(in the rows, 128 means zero)
Rotation paths and how fast each direction turns (degrees a step)
Each turn is a multiple of 5 degrees from 10 to 175, or 0.
Each row of a path follows its step; steps can be skipped.
path 1
step 0: [127 116 129 129 135 120 121 129 131 128 127 136 116 122 136 133 131 133
 126 140 122 133 132 127 122 124 119 133 130 130 133 121 127 124 128 135
 126 133 126 124 120 126 132 127 126 123]
step 1: [128 127 123 129 137 116 137 129 128 135 122 122 133 128 136 127 131 134
 128 130 124 125 124 133 122 121 122 133 124 135 126 127 124 131 142 122
 126 123 132 136 119 125 129 135 128 128]
step 2: [117 127 133 134 138 124 127 124 131 128 125 121 131 136 134 130 135 133
 118 120 123 128 138 132 128 136 132 129 128 126 123 118 127 131 120 127
 132 116 128 132 127 132 129 130 125 133]
step 3: [119 131 131 127 126 122 129 130 131 123 141 127 124 128 136 128 124 131
 123 132 126 125 130 124 126 136 135 130 116 130 121 116 121 124 132 136
 127 135 129 131 131 123 121 124 121 123]
step 4: [124 125 133 125 134 114 127 129 126 126 131 137 126 132 133 125 117 129
 117 133 124 131 130 135 124 125 123 119 133 130 131 131 131 128 136 132
 137 131 132 126 132 122 124 138 132 123]
step 5: [136 123 127 127 146 119 121 127 133 123 124 129 127 129 136 130 135 123
 131 129 129 125 126 130 127 118 136 120 121 131 133 121 128 134 127 134
 126 121 129 135 128 124 131 131 134 125]
step 6: [115 126 125 133 128 123 131 125 131 131 129 121 123 122 128 126 131 121
 128 128 131 123 129 130 122 126 119 127 120 130 125 117 122 128 121 135
 129 121 141 130 121 137 129 133 132 124]
step 7: [115 126 124 131 137 124 132 136 122 119 132 123 126 133 129 125 125 136
 123 132 125 122 135 123 122 131 119 122 125 127 123 128 122 126 125 128
 115 125 121 127 129 123 121 136 129 133]
step 8: [126 114 135 123 133 125 119 132 134 129 137 134 132 130 133 137 126 134
 122 134 128 132 134 131 120 131 132 131 127 133 127 129 128 128 121 126
 127 134 133 134 117 119 124 133 129 131]
step 9: [124 122 133 129 135 116 124 134 129 135 126 128 137 117 136 127 122 129
 126 124 127 125 129 132 118 126 132 132 125 134 134 122 120 127 140 133
 126 125 126 124 127 129 136 125 131 124]
step 10: [123 132 129 134 130 115 130 127 137 121 124 120 131 139 134 138 132 125
 124 131 120 134 126 132 127 122 125 125 129 123 125 121 119 132 131 131
 126 118 128 120 122 133 126 129 128 125]
Speeds:
[130 124 128 126 129 130 126 126 130 127 129 128 125 128 128 128 129 129
 131 126 130 130 132 128 128 130 131 128 128 128 127 125 129 128 128 129
 128 128 129 130 127 129 128 126 129 128]  125
[127 127 130 132 128 127 125 127 128 127 129 127 130 126 128 126 130 125
 127 125 128 126 128 128 130 127 129 128 128 128 128 127 126 130 129 126
 128 129 130 128 129 131 127 125 127 130]  100
[126 131 128 127 129 131 123 128 131 128 126 131 129 129 129 130 130 125
 128 131 129 128 129 127 129 129 127 129 128 130 129 127 127 129 126 128
 128 127 127 130 129 126 128 128 126 128]  130
path 2
step 0: [125 118 131 131 134 128 123 129 125 134 120 131 131 140 132 129 132 127
 127 134 133 123 130 139 133 141 134 123 121 115 124 131 126 129 128 127
 123 124 118 137 138 126 124 121 127 125]
step 1: [128 119 127 120 121 135 134 125 131 121 130 125 123 135 129 124 145 120
 128 130 125 141 122 131 126 130 125 131 126 122 127 124 118 134 129 127
 125 116 131 131 134 125 130 119 124 127]
step 2: [133 117 122 117 132 124 129 122 128 125 135 128 131 123 130 129 132 126
 127 125 125 124 123 123 131 136 130 122 136 123 129 137 123 131 121 123
 120 122 135 112 118 124 121 123 128 123]
step 3: [136 110 129 126 129 133 131 125 132 136 125 136 135 128 125 140 118 124
 130 131 122 117 133 131 128 129 135 126 132 124 130 132 121 137 126 128
 122 133 127 133 136 131 123 125 133 129]
step 4: [129 131 120 130 130 138 139 124 122 130 132 131 123 136 127 125 124 122
 127 126 125 133 130 140 125 124 135 129 129 130 130 125 118 142 138 126
 121 129 141 129 136 124 134 123 122 130]
step 5: [134 129 112 128 141 115 127 124 127 126 129 123 134 123 125 131 124 127
 128 125 131 137 129 133 132 130 138 125 130 125 127 132 126 124 131 118
 129 119 136 123 131 127 132 124 121 119]
step 6: [134 113 117 133 130 128 128 129 135 129 132 127 133 125 118 138 127 133
 125 132 127 133 129 128 121 136 129 135 139 130 134 122 121 121 129 132
 127 129 120 133 139 130 125 134 128 122]
step 7: [117 124 124 138 131 136 135 137 131 127 136 130 120 132 132 124 131 132
 125 125 127 129 126 132 121 132 141 127 132 139 126 125 124 133 135 127
 120 134 124 114 134 122 127 129 130 123]
step 8: [127 128 126 123 128 117 129 132 136 118 128 132 129 126 138 137 125 125
 130 124 134 129 132 131 128 126 140 132 122 129 121 138 126 129 136 114
 132 126 120 121 135 125 127 126 120 128]
step 9: [132 126 123 121 126 128 123 131 129 124 133 127 130 133 133 136 124 135
 121 131 138 130 123 131 120 134 123 141 129 120 135 134 115 128 130 130
 122 132 121 137 128 120 126 132 117 130]
step 10: [120 121 126 129 135 135 119 132 125 130 130 120 131 140 138 125 131 132
 130 132 128 134 115 131 127 125 141 122 131 125 124 126 127 131 126 132
 114 129 123 131 123 122 124 125 124 120]
Speeds:
[128 125 129 127 127 127 126 131 128 129 129 125 128 129 126 129 132 127
 131 126 129 128 128 128 127 128 128 125 130 130 132 126 129 127 126 127
 128 128 129 127 128 128 130 129 127 127]  80
[128 125 130 131 127 129 129 130 127 129 127 128 129 130 127 126 125 131
 128 126 126 126 127 130 127 129 127 126 129 129 126 128 127 129 126 130
 129 129 127 131 129 128 127 128 125 125]  110
path 3
step 0: [124 123 127 130 130 131 130 125 133 125 133 134 120 120 134 122 133 128
 133 125 127 120 130 127 133 128 122 124 126 125 136 122 130 114 129 144
 127 129 129 127 133 125 130 133 134 117]
step 1: [124 129 134 121 123 126 121 121 127 131 133 127 132 131 137 120 143 120
 128 137 128 133 139 121 133 133 127 133 124 122 133 127 123 128 127 126
 126 127 126 125 135 123 129 136 130 127]
step 2: [122 132 134 125 121 136 125 125 125 123 130 127 139 127 131 129 133 124
 130 130 122 133 120 123 127 116 128 127 122 131 125 123 131 119 128 129
 120 128 120 137 136 134 125 127 131 117]
step 3: [120 127 129 128 134 124 129 115 132 133 137 126 126 128 125 127 126 125
 121 131 128 137 123 125 136 130 121 125 126 119 127 132 135 120 120 134
 120 128 130 128 121 133 123 133 128 116]
step 4: [117 131 126 129 124 128 116 127 117 130 127 129 127 123 135 122 130 122
 133 122 127 130 127 126 128 129 118 127 117 128 129 132 132 132 122 117
 124 128 132 119 124 126 126 134 136 122]
step 5: [127 123 118 125 126 132 124 136 125 134 126 124 126 126 137 123 125 122
 123 123 129 126 135 115 127 122 120 126 127 127 124 127 127 118 125 132
 124 129 130 133 135 143 125 126 134 123]
step 6: [126 123 130 127 131 139 121 120 126 129 126 123 132 126 133 128 127 124
 123 128 136 127 134 124 140 135 128 131 128 115 125 128 132 118 129 124
 134 138 127 124 128 125 134 124 128 117]
step 7: [115 127 136 115 126 140 124 128 125 134 127 129 125 124 131 119 134 127
 137 131 128 125 125 127 132 126 126 122 127 133 131 132 123 119 138 123
 128 130 131 134 120 130 130 132 130 123]
step 8: [121 127 134 124 119 126 127 126 130 129 133 127 121 130 133 128 129 127
 125 130 126 122 126 119 133 125 127 119 127 123 117 120 132 115 129 132
 128 133 127 123 134 131 125 143 126 131]
step 9: [126 127 129 123 118 129 124 119 119 130 134 121 131 133 142 126 132 134
 128 132 133 125 124 125 139 129 131 128 118 123 129 130 140 132 129 133
 123 121 130 129 129 127 134 128 132 123]
step 10: [122 130 124 127 127 133 123 126 117 134 125 127 117 122 130 132 131 127
 135 133 126 139 128 117 130 124 128 123 124 130 136 126 131 123 128 134
 123 125 116 128 126 137 132 131 121 120]
Speeds:
[130 125 126 128 128 128 128 125 126 128 127 130 129 129 126 127 128 129
 129 129 126 131 125 124 129 128 129 129 129 127 129 127 127 127 129 125
 128 129 129 129 130 128 129 124 126 128]  90
[126 126 127 127 128 128 131 128 128 130 131 127 125 129 126 128 129 125
 125 128 128 131 131 127 126 131 128 126 128 129 130 128 126 127 128 131
 127 127 128 130 127 131 129 128 126 130]  155
[128 130 130 129 130 126 129 128 127 130 129 129 128 131 128 127 128 129
 126 128 133 129 128 127 127 130 129 129 126 127 128 130 129 125 126 129
 130 129 129 127 129 124 128 126 129 129]  135
path 4
step 0: [127 130 131 134 127 123 133 122 122 129 124 120 131 132 128 140 137 129
 136 132 131 133 127 130 133 129 140 126 133 135 129 137 122 125 124 125
 135 126 122 134 130 123 127 128 126 118]
step 1: [131 128 130 135 121 121 131 116 128 123 134 129 134 126 134 123 137 127
 125 121 129 126 125 130 132 129 128 131 120 122 125 130 138 125 130 132
 131 122 123 134 132 126 114 126 130 139]
step 2: [128 120 129 140 128 124 119 136 119 132 128 122 129 135 122 127 140 125
 135 129 129 133 127 129 133 131 131 132 126 124 131 136 129 127 125 121
 138 137 127 133 126 125 132 128 128 124]
step 3: [136 125 132 120 122 121 120 121 127 132 125 134 137 127 133 126 131 132
 126 122 132 124 129 132 129 128 127 128 126 133 125 142 127 123 129 131
 125 123 125 141 133 119 118 129 125 126]
step 4: [126 126 127 137 132 134 127 121 114 125 128 118 127 137 131 130 133 117
 135 130 137 129 128 134 134 135 133 131 124 125 121 133 125 126 131 129
 130 131 119 127 132 129 125 131 125 128]
step 5: [133 129 133 136 119 119 124 124 132 135 129 127 127 120 131 126 135 128
 134 129 124 132 126 130 131 127 128 140 126 126 131 135 133 127 126 135
 130 115 124 139 134 125 124 134 131 122]
step 6: [135 122 127 132 124 128 125 127 120 130 126 120 130 134 128 131 137 127
 130 121 128 120 132 129 132 133 133 120 122 122 127 134 130 122 118 119
 130 135 116 124 132 125 121 127 135 129]
step 7: [134 126 136 130 128 128 132 123 130 132 137 129 133 128 130 125 136 124
 126 131 136 133 117 128 136 125 130 128 129 129 131 144 129 129 130 130
 128 128 123 145 131 129 128 128 124 122]
step 8: [129 124 127 132 124 121 118 130 120 134 128 126 126 132 140 131 137 125
 137 128 132 129 124 136 126 132 130 125 117 126 117 127 128 129 124 128
 128 129 127 130 130 125 116 132 130 138]
step 9: [128 124 130 128 126 131 121 126 127 132 126 126 127 128 125 122 131 127
 127 122 135 125 129 137 143 127 136 135 129 121 133 139 134 123 125 129
 134 122 128 136 134 129 134 138 125 120]
step 10: [131 123 128 129 119 123 127 125 125 131 123 123 126 128 136 129 133 124
 125 135 130 128 131 126 119 132 137 129 122 130 127 136 125 126 126 127
 120 132 113 135 138 121 123 128 134 133]
Speeds:
[130 126 125 129 131 130 130 128 127 127 130 124 127 128 127 126 127 126
 126 126 129 129 129 131 128 125 127 129 129 128 129 129 130 127 130 127
 128 129 128 128 128 128 130 128 128 128]  145
[129 130 128 130 129 126 129 128 128 129 129 129 126 127 130 126 128 126
 130 129 128 131 127 128 127 131 128 130 128 125 127 130 130 130 129 130
 129 127 129 125 125 129 128 128 127 132]  110
